Each path is a new rotation, seen through one point. The rows after it are directions, each followed by how far the rotation turns it, in degrees a step (0 if it stays put).
Each turn is a multiple of 5 degrees from 10 to 175, or 0.
Each row of a path follows its step; steps can be skipped.
path 1
step 0: [ 0.56 -1.99 -0.63  0.52  1.17  2.88  1.69  0.72  0.71 -0.54  0.13  0.46
  2.14  1.04 -1.79  0.82 -0.98  0.34 -1.16 -0.14  0.79 -2.71 -0.16  0.97
  4.38  1.95  0.43 -0.49 -2.69  1.11 -0.69 -1.37  0.86 -0.27 -1.04 -0.82
 -1.24 -0.58 -0.21 -0.27 -1.28 -1.77 -0.17  1.52  0.48  1.16  2.18]
step 1: [-1.37 -2.42 -1.38 -2.04  3.68 -0.72 -0.86  0.14  1.98  0.47 -0.74  1.25
 -0.23 -0.21 -2.81 -1.70  1.29 -0.22 -1.84  1.27  1.69 -1.34 -0.04  0.06
  1.25  1.74  1.23  0.72  1.58 -0.78  2.17 -2.46 -1.74  1.76  0.62 -0.02
  1.47 -0.02  0.12 -0.07  1.39 -0.36  1.09  0.07  0.17 -1.77  0.68]
step 2: [ 0.36 -0.61 -0.85 -1.44  0.24  0.86  1.22 -1.89  0.75 -0.54 -1.56  0.16
 -0.84  1.72 -1.89 -3.33  0.20  1.37 -0.35 -1.43  2.49  0.94  2.23  1.39
  2.80 -0.39  1.03  0.03  0.51  1.31 -1.90  1.11  0.43  2.03 -1.14  0.78
 -1.29 -1.41  0.25  0.95 -2.96 -0.13  0.64  1.63 -0.65  0.12  1.88]
step 3: [-0.03 -1.17 -0.66 -1.74  2.38  4.42  0.62 -0.29  1.42  0.37 -0.39  2.45
 -0.62 -1.49 -1.71  0.10  1.39  2.11  1.17  0.78 -0.35 -0.84 -0.29  0.63
  1.20  0.01 -1.14  0.42 -0.74  0.17  0.07  0.96 -1.55  2.34 -0.34 -2.62
 -0.80  0.32  0.24 -1.68  0.97 -1.70 -1.26  1.42  0.94 -2.78 -0.08]
step 4: [-2.14 -2.57  0.01  0.10 -0.60 -0.16 -2.44 -1.45  0.44  0.16 -2.56  0.70
  1.57  0.30 -1.13 -1.23  0.33  0.11 -0.77  2.07  0.91 -0.17  2.76  0.62
  3.99  1.35  1.23  1.35 -2.22  1.84  0.33 -0.54  1.05  0.05  0.16  0.15
  1.03 -2.99  0.05 -0.69 -0.01  0.32 -1.53  1.24  0.59 -1.19  0.18]
step 5: [ 0.56 -3.00 -0.18 -2.09  0.70  2.69  0.72 -1.73  0.50 -2.00  0.78  0.37
  0.41 -0.47 -1.89 -0.28  1.86 -0.29 -0.85  0.20  2.02  0.87 -0.15  1.14
  0.57  1.75 -2.05 -0.60 -0.11  0.17  0.30 -1.55 -0.47  1.88 -3.03  1.92
  0.80 -0.59 -0.60 -1.52 -0.46 -2.04  2.39 -0.15  2.54 -0.19  1.48]
step 6: [-1.51  1.19 -0.33 -0.45  2.75 -0.38  0.13  0.34 -0.28 -0.77 -2.39  0.66
  1.44 -1.02 -0.69 -0.67  2.07  1.83 -0.28  0.63  2.76  0.00 -0.94  0.72
  3.96 -1.33  3.09  0.08  0.45 -0.38 -2.03 -1.10  0.08  1.99 -1.08  0.43
  0.09 -0.16  0.47 -2.15  0.02 -0.33  0.12  3.07  0.14 -1.01 -1.18]
step 7: [-1.25 -1.16  1.54 -2.77 -1.28  1.90 -2.33 -1.49  1.79  0.44 -1.56  2.22
 -0.85 -1.05  0.44 -2.06  1.48  0.70 -0.76 -0.45  1.86 -0.83  0.28  0.52
  1.09  1.80 -0.54  0.40 -0.52 -0.13  1.47  1.87  1.18  2.59 -2.76 -0.62
 -1.45  1.03  0.03 -1.15 -0.04  1.22  0.10  0.52 -0.40 -0.48  2.65]
step 8: [-0.78 -1.15 -0.27 -1.27  2.21  1.86  1.13 -1.95 -1.33 -1.53 -0.92  0.06
 -0.75 -1.31 -0.99 -0.71  1.09  0.00  0.68  2.27  0.63 -2.07  0.88 -1.49
  3.56  1.22 -0.98 -0.28 -2.45  0.71 -1.83 -0.89 -0.23 -0.28 -1.47  1.45
 -2.03 -0.94 -1.29 -1.66 -0.40 -1.45 -1.78  0.04 -2.04  0.14 -1.47]
Speeds:
[-0.02  0.18 -0.22 -0.48  0.17  0.05  0.66  0.87 -0.13  0.57  0.46  0.02
  0.37  0.77 -0.10 -0.43  0.11 -0.39 -0.10  0.35 -0.13 -0.07  0.42  0.93
 -0.67 -0.23  0.49 -0.16 -0.57  0.56  0.24 -0.27 -0.81 -0.34  0.56 -0.18
 -0.17  0.07  0.15  0.03 -0.12  0.16 -0.08  0.12  0.04  0.03  0.80]  10
[ 0.39 -0.16 -0.16  0.00  0.06  0.24 -0.26 -0.08 -0.03  0.11 -0.23 -0.03
  0.55  0.26  0.94 -1.10 -0.32 -0.04  0.27 -0.67 -0.19  0.11 -0.19 -0.01
 -0.05  0.01 -0.19  0.13 -0.30  0.04 -0.20  0.15  0.60  0.07 -0.50 -0.63
 -0.09 -0.70 -0.70  0.24 -0.28  0.23  0.71 -0.54  0.52  0.36  0.78]  145
[-0.63  0.10 -0.29 -0.16 -0.11 -0.19 -0.23 -0.60  0.66  0.39 -0.60  0.32
  0.20 -0.28  0.21 -0.02  0.31 -0.01 -0.21 -0.10  0.24  0.10  0.21 -0.20
 -0.41  0.23  0.28 -0.42  0.19 -0.12  1.25 -0.13  0.29 -0.72  0.00  0.32
  0.65 -0.21 -0.23  0.24 -0.57  0.66 -0.67 -0.37 -0.31 -0.49  0.49]  125
[ 0.55  0.27 -0.58  0.20  0.76  0.54  1.11  0.05  0.00  0.47 -0.20  0.11
  0.46 -1.16  0.26  0.52  0.47  0.00  0.73 -0.24 -0.10  0.07 -0.02 -0.27
  0.08  0.11  0.17 -0.20  0.07 -0.27 -0.13 -0.75  0.22  0.04  0.51 -0.22
 -0.01 -0.10 -0.39 -0.27  0.28 -0.32 -0.38  0.12  0.05  0.40  0.14]  135
[-0.13  0.24  0.24  0.35 -0.26  0.79 -0.72  0.49 -0.34  0.34 -0.26  0.68
 -0.12 -0.76  0.76  0.22  0.15  0.53 -0.17 -0.08 -0.14 -0.45  0.58 -0.14
 -0.16  0.44  0.03  0.21 -0.18  0.22 -0.40  0.79 -0.43 -0.52  0.24 -0.14
 -0.56  0.34 -0.18  0.31 -0.46 -0.18  0.06  0.67 -0.07 -0.47  0.20]  90
path 2
step 0: [ 1.00  2.18  1.40  0.62  0.55  0.07  0.01  2.60  0.30 -1.75 -0.36  1.03
 -1.56 -0.78  0.27 -1.85 -0.09  3.61 -2.06 -0.41  0.90 -1.33  0.34  0.32
  1.29  0.74  1.50  0.23 -0.93  2.02  0.95  0.12  1.40  0.64 -0.25 -1.19
  0.01 -0.11 -1.61 -1.34  0.44  1.03  2.22 -1.11  0.76 -1.48 -1.47]
step 1: [-1.80  0.10 -0.82 -0.26 -1.09 -1.05 -0.56 -0.09 -2.74 -0.92  0.13 -1.23
 -0.80  0.69  1.28 -1.13 -0.13  2.91 -0.21  1.64  2.74 -1.56 -0.84  1.31
 -0.63 -0.08  0.23 -1.34  0.31  0.96  1.66  1.31  0.67  2.71 -0.64  1.13
 -0.89  0.96 -0.21 -0.38  1.98  0.28  0.48  0.34 -2.20 -1.68 -0.85]
step 2: [-1.55  0.50 -1.58  0.53  1.07 -0.14  1.01  0.38  1.10 -2.92 -0.78  0.35
 -0.43  1.25 -0.62  0.23  2.62  0.71  0.52 -0.81 -0.14 -0.65  0.00  0.45
 -1.78 -1.83  1.48 -2.72  3.13 -0.12  2.59  0.66  0.51  1.55 -0.48  1.37
  0.00  0.80  1.15  1.16  0.95  1.13 -0.24  1.45  0.52  0.43 -0.46]
step 3: [-0.49 -0.15 -1.24 -0.83  0.57  0.73  2.17 -0.32  0.75 -1.60 -2.36 -1.58
 -1.05  0.10  0.87 -0.54 -0.09  0.46 -1.11 -1.71 -0.09  0.58 -0.25 -1.62
  0.41  0.07  1.41 -1.18  0.63  0.10 -0.66  3.09  0.65  1.05 -2.94 -0.64
  1.40 -2.50  0.17  1.31  1.16  0.71 -0.17  0.49  2.60 -0.69  1.73]
step 4: [-2.55  1.68  0.12 -0.52  0.91 -1.75  1.66 -0.91  2.20 -0.03 -0.96 -1.68
 -0.43  0.38  0.89  0.60 -0.87  2.43  1.69  0.72 -1.77  1.08 -1.82  0.38
  0.22 -0.11 -0.50 -0.64 -1.58 -0.50 -0.16  1.84 -1.53  0.47 -0.92 -1.01
 -0.88 -1.31  1.42 -0.77  0.21 -1.40  1.26 -0.75 -0.36 -1.90  2.67]
step 5: [-0.55  1.10  0.89  1.29  2.31 -0.42 -0.06  0.20  2.89  0.35 -1.09  0.96
 -0.33 -0.12  0.76  1.16 -1.13  0.56 -0.30 -1.54  0.92 -0.90 -0.92  1.97
 -1.38 -0.49  1.89  0.92 -2.37 -0.10  3.62  1.76  0.83 -0.23  1.13 -0.84
 -0.50 -0.01 -0.39 -0.33 -2.00  0.95  2.04 -0.22 -0.16 -1.19  1.29]
step 6: [ 0.88 -1.13  0.44  1.89  1.55 -0.31 -1.16  0.43 -1.31  1.20 -1.37 -2.10
 -1.70  1.50  1.59 -0.61 -2.28  0.22 -0.98  0.78  1.74 -1.24 -2.57 -0.67
 -1.22  0.20  0.94  0.33 -0.97 -0.04  2.05  1.66  1.37  2.12  0.79 -0.42
 -1.68 -0.45  1.48 -0.29 -1.45  0.17 -1.83 -0.20  1.25 -0.12 -0.92]
step 7: [ 1.32  0.75  1.79  2.32  0.44 -0.57  1.43  0.13  0.27 -1.94 -0.32 -0.34
 -2.07  2.60 -0.66 -0.27  1.97  3.17 -1.15  0.22 -1.35 -0.33 -0.70 -1.11
 -0.31 -0.67 -0.54 -0.41  1.71 -0.50  0.75  0.11  0.78  1.83  0.68  0.25
 -0.82 -0.33  1.84 -1.36 -2.53 -1.35 -1.61 -0.46 -1.06  0.80 -0.59]
step 8: [ 1.23 -1.20 -0.09  3.22 -1.62  0.20  2.71 -0.46  0.64 -0.75  0.41  0.31
 -1.66  1.07 -0.14 -1.98  1.12  0.29 -1.92 -0.73  0.49 -0.45  0.50  0.13
  1.05 -0.09  1.52  0.86  0.70  0.00  0.01  1.89  1.25  1.49 -1.86  0.44
  1.87 -1.92 -1.27 -0.83 -0.23  0.49  1.12  0.27 -2.67 -1.77  0.98]
Speeds:
[-0.25 -0.37 -0.22 -0.07  0.69  0.68 -0.16 -0.23  0.35  0.15  0.05 -0.70
 -0.72 -0.50  0.05 -0.05  0.42  0.20 -0.17  0.42 -0.45  0.08  0.18 -1.09
  0.50  0.00  0.00 -0.34  0.47 -0.13 -0.39  0.69  0.35 -0.24  0.12 -0.01
  0.10  0.84 -0.08  0.39 -0.57  0.24  0.08 -0.15 -0.44  0.60 -0.05]  85
[ 0.12  0.22  0.82 -0.02  0.47  0.05  0.52  0.54  0.61 -0.11  0.33  0.13
  0.25 -0.24 -0.83 -0.19 -0.35  0.51  0.15 -0.31 -0.17  0.35  0.64  0.46
 -0.46  0.11  0.46  0.29  0.54  0.10 -0.06  0.09 -0.65  0.33 -0.06  0.62
 -0.17  0.54 -0.11  0.53 -0.71 -0.30  0.20  0.69  0.23  0.17 -0.26]  140
[-0.19 -0.54  0.36  0.26 -0.04  0.02 -0.04  1.03 -0.47  0.71  0.32 -0.05
 -0.53 -0.03 -0.28  0.21  0.35  0.33 -0.74 -0.59 -0.27  0.01 -0.14  0.19
 -0.24 -0.13 -0.94 -0.41 -0.32  0.22 -0.11  0.15  0.41  0.07  0.89 -0.34
  0.13  0.05  0.22 -0.18  0.12 -0.02  0.25  0.85  0.04 -0.47 -0.41]  55
[ 0.36 -0.35  0.44 -0.25 -0.20  0.60  0.18 -0.55 -0.67  0.09 -0.06 -0.12
  0.24 -0.40  0.79 -0.14 -0.79  0.05 -0.53 -0.43  0.52  0.31  0.58 -0.11
 -0.15  0.01  0.18  0.28 -0.42  0.03  0.31  0.80  0.20  0.03 -0.57 -0.12
  0.48 -0.20 -0.31 -0.26  0.18 -0.03  0.06  0.97 -0.46  0.57  0.04]  145
[-0.39 -0.42  0.27 -0.24 -0.28 -0.29 -0.17 -0.11 -0.23  0.31 -0.73 -0.46
 -0.03 -0.11  0.05 -0.06 -0.23  0.57  0.17  0.06 -0.09  0.66  0.52  0.43
 -0.46 -0.07 -0.75 -0.25  0.58 -0.68  0.18 -0.23 -0.56  0.80  0.20 -0.61
 -0.34  0.23  0.02 -0.32  0.27 -0.38 -0.14 -0.81 -0.40  0.64  0.24]  135
